Z: rows in 4 groups, each row roughly a mix of its group's directions:
Z (147 x 10):
[[  0  14 -21   9  -2  22  13  10 -16  -2]
 [ -9  23  16 -17  12  -4   0   6  -8  19]
 [  9 -14 -19  12 -21   6 -19  -2   4 -11]
 [ -8  19  13   2  28   5  11   4  16  -1]
 [-12  23  22   1  13  -8  18   2  -2   6]
 [ -5 -25  21   5   5  21   5  11  -9   6]
 [-10  -4   0 -26  19   0  -9  11 -21   3]
 [ -9 -24  21  -5  15  -2   6 -16  12  -3]
 [-12  -5   2 -26  26   7   4   4  -4 -13]
 [  4 -22  18  -3 -20   8  -9  12 -14 -10]
 [  9   5 -12   9  20  28  -4   1   6 -13]
 [ 23  -5  -6   0   1  13  -6   4  23 -21]
 [ 20   2   8   7  28  -2 -15  -1   8  14]
 [ 11 -15   9 -17  -6 -20 -12 -14  18   4]
 [ -8   8 -22  -3   5  -1 -13 -31   5  -3]
 [ -4   7 -30 -10   8 -14  -6 -12  16  -4]
 [ 30  -8  -7  -5   6  17   0   5   6 -19]
 [ 16  12   7  -8  16   8  21  -1  19  12]
 [-21 -10 -15  16 -21 -10   1   3 -14  -4]
 [  9  -7 -12  15   4  30   1   0  15 -12]
 [ 22 -11  -2 -12  11   1  -8  -8 -27  -8]
 [ 20 -12  -9  -3  22  15 -10   0  -7 -18]
 [ 14  11 -28 -13  -4  -9  -2 -19   7  -6]
 [ -8 -14  17 -15  23  17   3  -1 -10 -10]
 [ 26   4   9   6  27   2  -7  -6   1  13]
 [  5  14 -18  17 -21 -15  -2   3   8  14]
 [-10   4 -10  16  -6  24  11  13 -13 -16]
 [-19  14   7  18   7 -16  -4  14   4  18]
 [ -3 -28   5 -17   1   4  20  -4  14  -1]
 [-21  -6  -3  -3 -31   9   8  10  -7  -6]
 [  6  23  15  13  24  -4   5  -6   6  12]
 [ 27  -8  -8 -11  12   3   2  -4 -21 -15]
 [ 10  10 -30 -12  -5 -13  -2  -9  12  11]
 [-22   7   8  17   8 -10  -2  19   4  18]
 [-17 -28  -6  -2 -20  -5  -8  -4   0 -11]
 [ -6  23  -4  10  -3  15  11  17 -21  -4]
 [-18 -11 -11  -4 -25   8   9   3  -4 -20]
 [ -6  17   4   2 -12 -10  11  16  -5  28]
 [  2  22 -14  -2  13  -9   1  29   1   4]
 [ 18   0   0  29 -19   2  -1  -6  14   6]
 [-17  11  12 -18  15 -14  15   4  -9  13]
 [ -8   7 -22  -1  11   2   8 -31  -3   1]
 [  8 -21   5   1 -23   3  -1   5 -26  -1]
 [ 14   6   7  13  29 -14  -8  -4   7  11]
 [-19  -5  -5 -10 -29   5  15   5 -11  -6]
 [ -4 -11  23 -15  18  16   3  -1 -13 -13]
 [ -3 -13 -18   6 -30 -12 -12  -5  -5   1]
 [-14  -1  14 -11 -11 -23  10   1 -14  17]
 [-24  14   6   6 -11  -6   7   9  21  13]
 [ -4  -1  12 -18  -1 -26   6   9 -18  13]
 [ 17   5   7   5  28 -13  -4  -4   2  19]
 [  4  -7  31  -3  -1  16   6  11 -18   2]
 [ 21   6   1  16  -1 -11 -11  -7  14  23]
 [-22  -6  -7  -7 -29   2  13   4  -4 -11]
 [ -4  -8  -2  18   9 -18  27 -10   3 -13]
 [-11  13  -4  15   1  21  12  17 -18  -7]
 [ 19  -7 -16   8   7  20   1  -3   9 -22]
 [ 15  -2   2   2   7  30  -7   3  18 -14]
 [-16  23  18 -12   3  -4  16   4 -10  11]
 [ 14  -7 -14  13  11  25 -12  -8   3 -15]
 [ 18 -19 -19   3  -4  10 -14  -9   6 -17]
 [ -4 -22  27  -1   7  19   4   8 -10   0]
 [ -9  -6  11 -16 -11 -31   4  -5 -11   5]
 [  5  10 -22  -8   3 -19  -8 -20  15  -7]
 [ 13 -18 -15  17 -15  10 -11  -4   9 -15]
 [-21 -15  -8  -3  18 -20   8  -7  -5 -14]
 [-16 -26   1  11 -22 -10   8   4  -9  -3]
 [ -3   5 -34  -9   1 -12  -4  -7  17   1]
 [ -3 -16  20 -12  17  16   2  -5  -8 -19]
 [-15   4  15 -11  -2 -23   3  12 -10  20]
 [  3 -27 -14  12 -16   9   7  -3  12 -14]
 [ 13   6   8  18 -23  12   1  -3  18  14]
 [-20  -8  -2 -11  23 -17   8  -6  -7 -14]
 [  9   7 -17  15  16  26  -8  -3   5 -11]
 [ -9   9  16 -12 -17 -17  14   4  -9  18]
 [ -5  22   2  -7  -7 -22  16   4 -14  15]
 [ 20   2   5 -17   3   8   2 -21 -12 -21]
 [ 20  -4   1  12  29 -14  -2  -8   5  10]
 [-10  17   7  -6  11   0  -6 -12 -29  14]
 [ -9 -16  18  -6  14  19   2   0 -10 -21]
 [ 20 -15   2 -14  -3  16   3 -17  -7 -19]
 [-10 -17 -18  -5 -25   9  15   0  -9  -7]
 [ -5 -11  22 -14  21  14   2  -3 -11 -14]
 [  6 -17 -18  14  -6   2 -21  -1  14 -16]
 [  4  25   4   5  27  -8   3   9  12   9]
 [ -9   1 -25  -8   9   3  -3 -27 -11  -6]
 [ 13  13   6 -14  24  18  15  -7   5   1]
 [ 16  15  17   9  16   5  18   4 -13  12]
 [ -7   3 -23  -5   7   5  -1 -32  -2  -3]
 [ 11  -1 -11  14   6  24  -7  10  23  -9]
 [  1 -22  20  -6   7   9   7 -26   2  -2]
 [-23  -5  -7 -11 -27   5   7   7  -9 -10]
 [  9  21 -14   2 -11   2   7  29  -5   4]
 [  8 -19  -1  -1  13   8 -19   2  18 -20]
 [ 21  -1   2   3  27  -9 -12  -5   7  17]
 [ -6  10 -11   0  -4  25  14  16 -18 -10]
 [  6  21  18  23   3  -4  19  -7  -1  -2]
 [ -9 -29 -13  -8 -16  -5  -6  -4 -15  -7]
 [-18  -7  -7  -7 -28  10   9   4  -8 -16]
 [  1 -19 -18 -19 -22  10  -4  -1  -6 -10]
 [ -4 -12  -1 -22  -6  17 -18  13   7  17]
 [ 10  33 -15   5   0   4  -4  15 -10   3]
 [  5  13 -19  17 -19 -16  -3   1  11  14]
 [-16 -15  -4  -7  29 -14  -3  -2  -5 -14]
 [ 16  13   9   3 -21  16  -1   8  -4  21]
 [ 13 -13 -17  16 -17   4 -12  -8  11 -16]
 [-16 -13  -9  11 -29 -11  -2  12   2  -4]
 [ 12 -16 -17  11 -11   8 -15  -7  15 -18]
 [ -6  10   5  16   3  22  10   9 -21 -16]
 [  1  16   4  16 -24  -2  -2  -5  24   7]
 [  3  -3  16   6   0  -6  17  33  -5   6]
 [  3   1   2  -7  -8 -28  -4  -2 -25  15]
 [-11  11  10  -5  -8 -16   6   2 -21  25]
 [ 31  -4  -6  -6  12   8 -10   4 -19  -4]
 [ -6   9  -5  -2  -5 -21  13  -3 -27  16]
 [ 14 -20 -16  16 -14   7   2 -10   8 -15]
 [ 29 -19  -5  -8   4   0  -8  -4 -16 -13]
 [  5  -3   9 -16   8 -25 -11 -12  14  16]
 [ 13 -29  11 -14  -2  -2  -8 -17  10  -5]
 [  6  -4  26   8   1  -4  12  28   0   6]
 [-14 -25  18  -7   3   2   2  -9  21  -9]
 [-15  11 -19   2  13   3   3 -29  -4  -5]
 [ 14 -15 -13   3  16   7 -12  -1  10 -25]
 [ 12  -6 -17  13   7  26   3  -1  12 -16]
 [-14   5  16 -10 -10 -22   0  -3 -17  19]
 [-19  -6 -11 -10 -26   7   7   4  -7 -19]
 [-16 -17  -8 -27   5   3  10   5 -14 -10]
 [ 12  23 -15  -2   2  -2 -15  21 -14   1]
 [  6  -9  13   5 -12 -10   7  33   0   7]
 [ 18  16   2   9 -22  14  -5   8   3  19]
 [  0   2  16   8 -12  -1   4  35   7   0]
 [-20 -20  -7   6 -24 -11  -8   2   8  -6]
 [ -7  -8 -18  13 -28 -15  -9  -1  -8   3]
 [  3  20 -27 -15   8 -13  -3 -13   7  -3]
 [ -2   1  12 -14 -11 -23   9   7 -19  18]
 [  6  27 -22 -14   3 -15   0  -6   2   9]
 [ -2   8 -23  -8   8   1 -11 -29   6  -2]
 [  8   8 -15  12 -21 -19  -5   0  13  16]
 [ 19   8   8  19  26  -6 -11  -5   7   6]
 [ -7 -15 -17 -28   7 -11   3  -2 -15  -3]
 [ 22   6   5 -14  21  -3   8   5  16  15]
 [  1 -11  17 -18  18  20   6  -1 -15  -8]
 [-15 -18 -15 -21   6 -17   3   5 -15   0]
 [ 13   9   5   8 -31  13   3   4   9  14]
 [ -9  -1  15 -12 -11 -27  -3  -1 -15  16]
 [  8  15 -20   9 -19 -17  -2   2   9  17]
 [ -8  16  18   3  27   9  16   2   9  -3]]
which group is each row in? (one row of each group first):
[-12  -6 -11 -36   5  -3  -9   4  -6   2] => (139)
[-22   3   1  -6  31  -6   0  -1 -16  -1] => (47)
[  0  31 -17   7   2  -1   0  20  -8   0] => (43)
[-11   5  -6  -1   8  25  10   7 -16 -22] => (83)

[-12   2 -15  -1   5   6 -10 -34  -5  -9] => (43)
[ -6   9   1  12  -9  17  12  25 -16  12] => (83)
[17 20  8 -5 25 10 12 -6  2  9] => (43)
[ 13 -23   1   1   4   8 -24  -5  11 -16] => (47)
[ 4 17 20 19 10 -5 15 10  9 12] => (43)
[ -9  23  20 -10  10  -7  11   4  -5  18] => (139)
[  2  15 -27  -6   7 -15  -5 -17  12  -8] => (83)
[  6 -17  12 -28   5 -12  -8 -10  12   5] => (83)
[-17   4   6   0 -21 -26   7  -5  -3  15] => (47)
[ -4   4 -23  -4   7   5  -3 -33  -6  -2] => (43)
[ -6  31 -21  -1   5   9  -7   9  -5 -10] => (43)
